Each path below is one point turned by a fixed rotation once a step. After each direction that follows a path, write how fast that rotation turns it, in degrees a step (0 if it stays still).
Each turn is a multiple of 5 degrees from 10 to 175, or 0.
Each row of a path follows its step; steps can be skipped.
Rotation 1:
step 2: [ -1  12   8  -3 -11 -14  -3  12   0   4  -7   1   0  13 -12  11  10  -8
   6  -4  -4 -15  15  10  13  -6  25   1   5  -5  -7   0  -3  -4  -7  -1
   1   9  10  23  -6  -6   3  -5 -12   9 -13   9   7   6  10  -5  -6  -5
 -11  15]
step 3: [ -5  10   1  -1   0   9  13   3  -5  -7   6 -18   3   7   1  24 -10 -12
   3  -2   0  -3  25  15  13 -14  -6  10 -13   5   1   7 -10   9   9  -3
   1  10  14  -6 -16   2   0   6 -15  -1   0   3  -4  -9  -7   6  -2   7
   2  -4]
step 4: [-13   3 -20  -4  -1 -13   8  -2   2  -3   0   0  -6  -3   7  -5   4  -8
   4  -1  -6   6   7   8   8  -4  11   0   4   5 -20  11   3  19  -3  16
   2   0   3  17  -1  12 -23   8  -2   0   5  12  -9 -12  -8   7  -6  17
  -8  -1]
step 6: [-10   2   3  -3   9  -3  -9   4   4 -18  14  -6   4   7  -3   2 -10 -23
   5 -18  -4  12   0   1 -24  -5   8  -8 -14  -3  -4   2  -2   4   6   8
  15 -12  -2   1 -21  -2 -18   1   8   2  -5  -8  12   4  -5   4  -3  -2
   3  -2]
step 7: [  2  -8  -3  -2  -6   3 -10  -3 -10  -5   4   8   5  19   0   5   9   5
   3 -18  -4  -7   1   5  -6 -22  12  -4  -6   2 -11   7   8  10   7  14
   1   6 -14   1  -4   0  -2  10  11  -2   4  13   0 -12  15  -7   2 -23
  -6  19]
step 8: [  3  -3  19  -1   7  -6  12  20  -1  -8  13  -9   5   5  12  19 -13  -1
   2   1  11  -2  -3   8   4  -9   9   2  -9  -2 -17 -14   6  -7   0   6
   5  19   1   1   2 -12   0   4  14   9  11   2  10  -2  -9  -8  16   4
  -4   9]
step 11: [ -9  -5  16   7  -2   1 -12  -7   3 -17  11 -10  -4 -12  14  12  -2  -1
   1  15   2  -1  -1  -3 -21  -2  -3  12  -5 -14   4  -3 -17   3   1  16
  16   8   7  -2 -10  10   1   9 -15  -5   2   7  -2  -7   4  -2   4   2
  19   1]
step 15: [-16  -6  -9  -3 -11   8   9   7 -10  -4  -1 -10  -6   4   3  -6  -2  -5
  -3  -2 -30  -6   3  -1  17   0 -10   5 -15   0 -10   3   6   5  -6   6
   2  -2 -12   9  15   8  -6   2 -12  -5  24   5 -11 -12  11  -8  -2  -3
  -7   2]
step 16: [  6   3   9  11  28   2  -1   6   5 -15  14 -10  -2  -8  -1   6  -9  -4
  -5  21   1   1  -8 -11   8   3  -8  -2  -4  -6  -6   7  13   3  -8   1
  12  -3   3  16  -2  -3 -14   4   0 -19  14  15  -7   6   4 -12   1   6
  -5  -5]
step 17: [ -7  10  11  -2  -7 -11 -11  -5  -2 -21   1  -2   5  -3  -1  -4   4 -10
  -1  -9 -10   6   4 -12   3  22   2 -29  -8  -1  13   1   9  -8  10   6
  11   5  -9  17 -13   6  -5  -1  -6 -10   3   2   9  -3  12  -6  -8  -3
   6   4]
Directions:
[-3  0 -1 -1 -2  3  3 -1  1 -5 -1  0  1  3  0  3  3  3  3 -3  4 -5  1  4
  6  0  2  0 -1 -1 -5  1  0 -3  1  1 -3  2  0 -1  4  4  3 -1  1 -2  0 -2
  2  4 -2  2  2  0 -3 -7] | 65
[-1  7  4 -3 -2  0 -1 -1  0  4  3  4  0  0  2 -1  0  3 -3  4  3  1  1  4
  1  5  0 -2 -2  0 -3 -6 -3 -1 -1  5  2  0 -2  1 -1  1  1 -3 -4  2 -1  0
  2 -1  0 -5  2 -1  1  1] | 120
[-3 -5  0 -1 -1  3 -1 -1  0  0 -1 -1 -4 -2 -2  0 -2  2 -1  1 -1 -2 -5 -8
 -1  6 -4  0 -1 -7 -1  0  0 -1 -2  3  1  0  0 -2  1  1  8  0 -1  0  1 -1
  1 -1 -1 -2  4  1 -4  3] | 20
[-3 -1  4  2 -3  4 -5 -2  1  5  0  3  1  2  0  2 -2 -2 -3 -4 -1 -3 -1  1
 -5 -1 -2  1  3  3 -4 -3  4 -3  3  1 -2  3  0  0  1 -1 -2  2 -1 -4 -1 -2
  0  6 -2  1 -1  1  0  5] | 60
